0: [-1.68  0.93  1.9  -1.59 -0.73  0.07  0.24  0.61]
1: [ 0.78 -0.54 -0.16 -0.32 -0.02  0.57  0.55  0.  ]
2: [-0.38  0.1   0.17 -0.01 -0.3   0.41 -0.14  0.29]
3: [-0.63  0.   -1.55  3.15  0.4  -0.61 -1.09  0.45]
4: [ 0.94  0.41  0.03 -0.55  0.76 -1.72  0.89 -0.68]
5: [-1.84 -0.43  0.59 -0.38 -1.39  2.48 -0.22  1.06]
6: [-1.19  0.54  1.31 -1.47 -0.84  0.39  0.12  0.38]
7: [ 0.57  0.09  0.14 -1.1   0.26 -0.65  0.5  -0.8 ]
8: [-1.07  0.67  1.47 -2.34 -0.51 -0.05  0.25  0.11]
9: [-4.09 -0.4   2.56 -2.56 -2.34  3.25 -0.43  2.16]
10: [-0.43 -0.43 -0.71  1.31 -0.27  0.78 -0.32  0.93]
11: [ 1.48  0.89 -0.63  0.21  1.16 -2.03  0.6  -1.07]
12: [-0.94 -0.74 -0.97  1.73 -0.55  1.77 -0.74  1.24]
13: [-0.03  0.04 -0.3   0.81  0.03 -0.02 -0.38  0.07]
14: [ 1.07  0.39 -0.79  0.51  0.97 -2.04  0.08 -0.92]
15: [ 2.25 -0.01  0.68 -2.15  1.12 -1.78  1.48 -2.01]
16: [-0.88  0.78  1.47 -1.54 -0.6   0.01  0.03  0.32]
17: [ 1.56  0.7   1.16 -2.95  0.77 -2.1   0.78 -1.18]
18: [-0.7  -0.63 -0.78  1.43 -0.84  2.18 -0.48  0.54]
19: [ 1.3   0.47  0.66 -2.21  0.92 -1.73  1.08 -1.34]
20: [ 0.05  0.59  1.73 -3.47 -0.16 -1.    0.84 -0.62]
21: [-1.13  0.1   1.74 -2.03 -0.78  1.35  0.24  0.45]
22: [-1.1   0.23 -0.53  0.95 -0.44  0.51 -0.64  0.71]
23: [ 0.41 -0.94 -0.51  0.36  0.17  0.6  -0.04 -0.12]
24: [ 0.35 -0.76  0.07 -0.32 -0.24  1.1  -0.12  0.44]
25: [-1.3  -0.05  1.23 -1.41 -0.63  1.72 -0.43  0.5 ]
26: [ 1.94 -0.9  -1.89  2.04  0.78 -0.47 -0.06 -0.63]
27: [-0.3  -0.15 -0.12 -0.06  0.07 -0.32 -0.04  0.03]
28: [-2.66  0.48  1.12 -0.18 -1.08  1.18 -0.77  1.03]
29: [-0.3   0.    0.38  0.17 -0.08 -0.01 -0.19  0.03]
30: [ 0.33  0.5  -0.33  0.55  0.83 -1.84  0.13 -0.34]
31: [ 0.79  0.7  -0.49  0.17  0.68 -1.8   0.31 -0.45]
32: [ 0.07  0.84  0.54 -0.88  0.39 -1.46  0.72 -0.5 ]
33: [-0.72 -0.05  1.   -0.97 -0.82  0.98 -0.14  0.35]
34: [ 0.32 -0.56  0.95 -1.74 -0.41  0.98  0.75  0.31]
35: [ 2.42  1.13 -0.37 -0.04  1.73 -3.28  0.52 -1.51]
36: [-0.45  0.7  -0.13  0.12  0.51 -1.36 -0.33 -0.18]
37: [-3.1   0.84  1.63 -0.38 -1.5   1.52 -0.65  1.91]
38: [ 0.52  0.47  0.96 -1.23  0.37 -1.2   0.55 -0.7 ]
39: [ 1.4   1.46 -0.09 -0.14  1.64 -3.61  0.54 -1.68]
40: [-0.77  0.28  1.42 -2.37 -0.27  0.21  0.65 -0.35]
41: [-1.41  0.06  0.13  1.23 -0.99  1.75 -0.23  1.18]
42: [-0.11 -0.24 -1.44  1.73  0.3  -0.55 -0.59  0.03]
43: [-2.15  0.7   1.57 -1.23 -0.98  1.27 -0.08  0.91]
44: [-1.45  0.01  1.   -0.3  -0.89  1.83 -0.48  0.81]
45: [-1.85  0.56 -0.24  1.21 -0.66  0.68 -1.02  1.11]
46: [-0.34 -0.38 -2.24  3.47  0.63 -0.27 -0.83  0.69]
47: [-0.94  0.18 -0.4   0.95 -0.48  0.07 -0.57  0.52]
48: [-2.25  0.65  0.67 -0.26 -0.69 -0.34 -0.22  0.65]
49: [ 2.09  0.09 -0.37 -1.55  1.49 -1.88  0.75 -1.51]
50: [-3.   -0.18  2.28 -2.01 -1.6   2.9  -0.11  1.58]
51: [ 1.31 -0.38 -1.57  2.3   0.25 -0.41 -0.29 -0.28]
52: [ 2.3  -0.59 -1.66  2.09  1.07 -1.05  0.31 -0.92]
53: [-0.26  0.95  0.24 -1.11  0.4  -1.97  0.35 -0.6 ]
54: [ 1.81 -0.01  0.13 -1.71  0.54 -1.28  0.85 -1.57]
55: [ 0.29 -0.59 -2.5   4.63  0.9  -0.03 -1.02  0.26]
56: [-0.01  0.71 -0.14 -0.45 -0.05 -0.79 -0.03 -0.35]
57: [ 0.05 -0.38  1.71 -2.5  -0.74  1.25  0.58 -0.28]
58: [ 0.51  0.    1.02 -1.92 -0.47  0.29  0.66 -0.48]
59: [-0.3  -0.03 -1.09  2.28 -0.03 -0.15 -0.53  0.25]
60: [-2.32 -0.67  1.    0.04 -1.65  3.97 -0.51  2.03]
61: [ 1.43 -0.01 -0.75  0.28  0.95 -1.2   0.41 -0.67]
62: [-0.99 -0.05 -0.86  1.61 -0.41  0.74 -0.38  0.61]
63: [ 0.34  0.02  1.82 -2.72 -0.2   0.56  0.67 -0.51]
64: [-1.75 -1.22  2.31 -2.86 -1.87  4.75 -0.28  1.62]
65: [ 0.82 -0.06  0.43 -1.65  0.25 -0.16  0.33 -0.8 ]
66: [-0.98  0.16 -0.11  0.81 -0.44  0.58 -0.24  0.33]
67: [ 1.46  0.32 -1.47  2.77  1.06 -2.01 -0.78 -0.6 ]
68: [ 0.42 -0.02  0.32 -0.07  0.06 -0.22  0.09 -0.43]
69: [-0.48  0.67 -0.73  1.83  0.64 -2.35 -0.37 -0.29]

[ 0.81 -0.64 -0.17  0.    0.05  0.66  0.31 -0.01] 1 23 24
[-1.37  0.34 -0.21  0.87 -0.63 -0.58 -0.56  0.59] 47 22 66
[ 1.16  0.29 -1.44  2.07  0.64 -1.87 -0.24 -0.16] 67 51 69
[ 7.22 -0.24 -3.76  4.16  3.65 -3.65  0.94 -2.42] 52 67 26
[ 0.14 -0.9  -0.3  -0.51 -0.75  1.36  0.16  0.1 ] 24 1 23
[ 0.64 -1.35 -0.66  1.16 -0.66  2.47 -0.31  0.75] 18 12 10
[ 0.73 -0.08  1.81 -3.35  0.02 -0.67  0.64 -0.69] 20 63 58
[ 0.64 -1.   -0.78  1.02  0.    0.88 -0.18  0.38] 23 10 13
[ 0.98  0.31 -0.9   0.88  1.02 -1.8   0.39 -0.67] 14 31 61
[ 1.64 -0.56 -0.81 -0.03  0.31 -0.56  0.46 -0.98] 61 1 7
[-0.07 -0.96  1.07 -1.52 -0.58  1.59  0.12  0.42] 34 33 57
[ 0.46  0.15  0.62 -0.52 -0.07 -0.68 -0.02 -0.54] 68 7 56
[ 1.13 -0.84 -1.19  1.1   0.69  0.8  -0.07  0.03] 23 51 26
[-1.74  0.34  0.44  0.   -0.56  0.31  0.05  0.65] 48 66 2
[-0.68  0.21  0.33 -0.38 -0.17  0.8  -0.15  0.08] 2 29 33
[-1.3  -0.29 -0.21  1.01 -0.87  1.6  -0.35  0.95] 41 18 12
[ 0.67 -0.54 -0.37  0.62  0.16  0.36 -0.15 -0.21] 23 13 1
[ 0.71  0.13  0.29 -0.95  0.47 -0.52 -0.07 -0.4 ] 7 65 68
[ 3.19  0.46 -1.44  1.16  2.18 -4.31  0.76 -1.48] 35 39 11
[-2.6  -0.03  2.14 -1.59 -1.64  2.1  -0.09  1.29] 50 43 37
[ 0.44  0.7   1.89 -3.58  0.03 -0.48  1.14 -0.82] 20 63 40
[ 1.1   0.21  0.28 -0.71  0.12 -0.8   0.64 -0.81] 7 38 4
[ 2.16 -0.75  0.32 -0.92  1.09 -0.76  0.95 -1.28] 54 49 15
[ 0.43 -0.73 -0.62  0.24  0.11  0.53  0.22 -0.33] 23 1 24
[-3.21  0.18  2.53 -2.   -1.91  2.49 -0.66  1.45] 50 9 37
[-1.11 -1.06  0.23  0.48 -1.27  3.23 -0.64  1.07] 5 18 60
[ 1.63  0.   -1.04  0.52  0.98 -1.5   0.49 -0.88] 61 14 11
[ 0.89  0.44 -2.    3.23  1.17 -2.13 -0.57 -0.72] 67 51 69
[-0.97  0.73 -0.43  0.9   0.14 -0.66 -0.49  0.34] 47 13 36
[ 4.08 -0.55 -2.19  1.61  1.73 -1.81  0.87 -1.66] 52 26 61
[-0.09 -0.6  -0.3   0.29 -0.58  1.61 -0.26  0.51] 24 10 18
[-0.37  0.13  1.64 -2.53 -0.45  0.06  0.58 -0.38] 40 63 8
[-0.23  0.12  0.76 -1.25 -0.39  0.06  0.58 -0.18] 58 16 40
[-2.28 -0.33  0.79 -0.21 -1.35  2.77 -0.49  1.21] 5 44 60
[-0.31  0.54 -0.93  1.48  0.51 -1.62 -0.33 -0.03] 69 30 42
[-2.1  -0.07 -0.51  1.85 -0.72  0.91 -0.87  1.25] 45 62 41
[ 0.67  0.87 -1.24  1.23  1.08 -2.89  0.1  -0.95] 14 11 30
[-3.2   0.97  2.14 -1.62 -1.37  0.8  -0.27  0.91] 43 37 0
[-3.22  0.14  2.25 -2.01 -1.6   2.46 -0.46  1.65] 50 9 37
[-0.77 -0.49  1.81 -2.41 -0.95  1.76  0.38  0.47] 21 57 25
[-2.61 -0.19  2.43 -2.45 -1.71  1.82 -0.11  1.4 ] 50 43 21
[-2.16  0.87  2.06 -1.98 -1.04  0.33 -0.06  0.5 ] 0 43 6
[ 0.41  0.19 -0.78  0.8   0.47 -0.38 -0.16 -0.09] 13 27 42
[-0.55 -0.41  0.47 -0.75 -0.49  1.41  0.    0.19] 33 24 2
[ 0.34  0.46  1.25 -2.08  0.04 -0.87  0.67 -0.76] 38 58 65
[-2.19  0.11 -0.36  2.14 -0.62  0.73 -0.93  1.25] 45 62 22
[-1.45 -0.05  1.   -1.46 -1.1   2.22  0.36  0.45] 25 21 44
[ 0.84 -0.12  0.35 -0.98  0.41 -0.62  0.45 -0.8 ] 7 65 38
[-0.52 -0.82 -0.42  0.64 -0.64  2.41 -0.25  0.79] 18 12 41
[-2.44  0.49  1.77 -1.3  -0.98  1.02  0.01  1.26] 43 0 28
[ 1.07 -0.39 -0.12 -0.77  0.53 -0.36  0.41 -0.64] 7 65 68
[ 0.06 -1.05 -0.2   0.02 -0.8   1.9  -0.2   0.34] 24 23 18
[-2.03  0.9   1.91 -1.51 -0.78 -0.25 -0.01  0.41] 0 6 16
[ 3.96 -0.6  -2.24  2.28  2.   -1.79  0.61 -1.67] 52 26 67
[ 0.09  0.15 -0.82  1.13  0.2  -0.04 -0.5  -0.23] 13 42 59
[-0.24 -0.03  0.8  -1.3  -0.67  1.02  0.29  0.1 ] 33 34 58
[-0.78 -0.87 -1.41  2.5  -0.31  1.74 -1.13  1.12] 12 18 62
[ 0.08  0.9   1.42 -3.23  0.4  -1.79  1.1  -0.71] 20 17 19
[ 0.49  0.21  0.57 -0.36  0.14 -0.33  0.45 -0.7 ] 68 7 56
[ 0.43 -0.39  0.11 -0.19  0.12  0.63  0.29 -0.13] 1 24 68
[-0.22 -1.    0.49 -0.64 -0.52  1.48  0.03  0.59] 24 33 34
[ 0.77 -0.16  0.64 -1.29  0.31 -0.11  0.33 -0.62] 65 7 58
[ 0.59 -1.72 -0.32 -0.11 -0.43  2.84 -0.08  0.7 ] 24 18 23
[-0.63  0.78  0.42  0.2  -0.08 -0.52 -0.32  0.34] 29 27 2
[-1.93  0.44  1.45 -1.67 -1.04  1.24 -0.04  1.05] 43 21 25
[ 3.43 -0.49  1.02 -3.28  0.61 -0.8   1.78 -2.18] 15 54 17
[ 0.77 -0.35 -0.18 -0.49  0.25  0.22  0.59 -0.41] 1 68 7
[ 2.97  0.12 -1.64  1.3   1.78 -2.05  0.5  -1.31] 52 11 14
[ 1.3  -0.24 -1.31  1.28  0.33 -0.32 -0.05 -0.47] 51 26 61
[ 0.23  0.45  0.97 -1.94 -0.29 -0.02  0.84 -0.28] 58 40 65
[-0.88  0.56 -1.91  3.32  0.1  -0.69 -0.86  0.57] 3 46 59
[-0.96  1.    0.63 -0.54 -0.08 -0.6  -0.38 -0.18] 56 36 29
[-0.66 -0.66 -0.19  0.43 -0.71  1.88 -0.43  0.66] 18 41 24
[-0.63  0.02  1.07 -0.83 -0.66  0.76  0.06  0.57] 33 6 2
[-1.93  0.39 -0.24  1.83 -0.83  1.14 -1.29  1.73] 45 41 22
[-2.56  1.06 -0.41  1.7  -0.11 -0.32 -0.68  1.12] 45 22 47
[-0.85  0.8   0.71 -0.77  0.   -0.83 -0.14 -0.1 ] 56 36 32
[ 0.09  0.15  1.01 -1.13 -0.2   0.23  0.13 -0.03] 58 33 34
[-1.33 -0.39  0.72 -1.21 -0.81  1.61 -0.27  0.38] 25 33 44
[-2.66 -0.33  1.55 -1.89 -1.72  2.66 -0.52  1.24] 50 5 43
[-0.69  1.23  1.11 -0.97  0.41 -2.34  0.29 -0.58] 53 32 38
[-0.03  0.83 -1.25  1.88  0.65 -2.14 -0.86 -0.27] 69 67 30
[-1.94 -1.71  1.09 -0.55 -1.8   3.68 -0.6   1.49] 60 5 50
[ 3.59 -0.64 -1.24  0.91  1.51 -1.24  0.73 -1.41] 52 61 26
[ 1.29 -0.63 -1.07  0.94  0.63 -0.58  0.08 -0.87] 61 26 51
[-1.79  0.14  0.94 -0.58 -0.86  1.7  -0.29  0.64] 44 25 5
[-1.45 -0.12 -0.03  0.41 -1.09  1.82 -0.52  1.05] 41 44 5
[ 0.29 -0.72  0.35 -0.44 -0.37  0.86 -0.13  0.07] 24 1 2
[ 0.46 -0.75  0.85 -1.7  -0.32  1.16  0.12 -0.08] 34 58 57
[ 0.86 -0.25 -1.62  2.    0.37 -0.59 -0.25 -0.11] 51 42 26
[-0.85 -0.11  1.83 -2.42 -0.6   1.7   0.28  0.08] 21 57 25
[ 0.02  0.74 -1.65  2.22  0.68 -1.71 -0.45 -0.22] 69 42 67
[ 0.44  0.07 -0.08 -0.23 -0.02 -0.33 -0.09 -0.39] 68 27 56
[-1.69  0.25  2.   -2.78 -1.06  1.12  0.07  0.67] 21 8 43
[-0.51 -1.23  0.5  -0.46 -1.16  3.21 -0.45  0.65] 5 44 25
[-0.57 -0.41  0.73 -0.92 -0.47  0.84  0.19  0.21] 33 2 34
